Where one turn sends some rows of the set: a few examples, then the rows asked
gozav: -9 -7 10 12 7 6 14 9 -11 -9 -8 -19 -10 -10 16
sif: -7 -13 3 3 8 1 10 10 -13 -20 -9 -20 9 -4 -3
kapaf: -7 -19 -2 -7 6 12 17 8 -17 -19 -9 12 14 -13 6
repi: -7 -10 14 9 -2 15 5 -6 -8 8 -7 13 5 -10 13
fer: -5 -24 6 7 -3 17 17 -1 -19 -24 -14 -5 3 -10 8
ginu: -8 -19 3 -4 -1 11 11 14 -16 -17 -11 13 20 -10 2
kugob: -3 -8 10 5 2 20 17 -6 -15 -4 -8 -1 -6 -17 20
misim: -10 -11 2 0 9 -3 5 18 -9 -10 -1 -6 19 -2 -6
Guzit: -8 -21 3 -1 2 11 7 2 -13 -15 -16 15 17 -8 1
piped: -11 -2 13 13 6 3 10 13 -5 6 2 -6 -4 -10 18
Liper: -11 -9 4 10 -3 3 1 8 2 0 9 5 19 -12 1
rokid: -16 -5 12 8 3 5 9 19 5 2 11 -1 12 -12 6
Melag: -7 0 13 11 4 3 5 5 -6 7 1 -15 2 -5 8
redud: -6 -12 7 9 -3 4 10 6 -10 -13 -8 -18 -14 -10 10
Feg: -8 -19 -1 1 0 -1 10 15 -12 -25 -9 -11 0 -8 0
nad: -5 -6 10 11 5 5 10 2 -12 -8 -7 -26 -2 -6 5
Lupaz: -11 -17 -3 5 -1 3 5 10 -3 -19 1 0 21 -12 -7
rulad: -8 -10 4 -4 6 11 12 10 -11 -1 1 20 17 -13 10
big: -12 -16 0 -2 1 -7 5 24 -7 -14 0 4 11 -6 -1
nes: -4 -13 12 10 -2 19 10 -11 -12 -5 -16 2 -2 -12 12
did: -4 -16 3 -1 5 19 20 -1 -19 -20 -13 -3 0 -14 11
sapom: -5 -19 5 1 -4 18 15 3 -20 -23 -18 -2 6 -12 5
Bani: -5 -20 6 4 1 17 11 -7 -16 -18 -21 2 6 -10 6
tof: -11 -15 2 4 10 2 15 16 -13 -23 -12 -15 0 -9 7
vuzib: -5 -15 15 15 -6 19 14 -6 -13 -4 -7 -5 -4 -12 18
vas: -9 -3 10 17 -5 9 3 -3 3 4 7 -6 5 -15 8
kamu: -14 -16 3 3 5 8 16 16 -4 -26 -5 -16 9 -13 0
ruda: -17 -13 4 1 6 3 12 22 1 -14 3 -3 20 -11 -1
Mases: -9 -26 2 1 0 10 13 11 -16 -22 -8 9 19 -7 2
ketob: -7 -12 17 12 -6 15 9 2 -9 9 4 11 7 -10 17
gof: -5 -6 18 9 -7 17 10 2 -10 9 -3 9 4 -12 17
tafu: -6 -4 11 3 2 15 13 2 -10 7 2 13 5 -15 19
bipu: -12 -2 17 14 1 10 12 9 2 2 5 -14 0 -15 12
ruf: -7 -9 6 17 -5 12 7 -7 -4 -12 -3 -19 -1 -16 5
vamep: -8 -15 8 2 1 11 5 2 -9 0 -7 22 17 -8 6
Kol: -8 -5 13 11 -5 1 4 8 -5 5 2 -8 -10 -11 14
nodap: -10 -18 9 4 -1 8 9 12 -9 -1 2 19 20 -7 8
mar: -14 -6 8 5 10 -4 8 24 -5 2 4 5 11 -7 11
Miba: -9 -17 -2 9 -3 9 9 1 -7 -26 -7 -15 8 -14 -2
gipil: -11 -7 8 5 -3 -5 2 19 -2 5 8 7 4 -8 7
ruta: -8 -11 11 1 -4 11 7 12 -9 3 0 20 19 -10 8
lubi: -12 -9 11 11 2 13 16 7 -2 -15 -4 -24 -2 -16 8
zup: -10 -3 10 6 7 -2 3 15 -4 6 6 -4 14 -3 2
pire: -3 -12 14 9 -7 21 13 -4 -16 -8 -14 -5 -4 -14 15
Zof: -13 -14 0 0 12 -4 11 25 -9 -16 -5 -1 13 -6 3

kapaf -> did
nodap -> Mases
Guzit -> Bani
Where do these go?
redud -> Kol
mar -> Zof
ruf -> vas
pire -> gof
bipu -> rokid
nad -> Melag

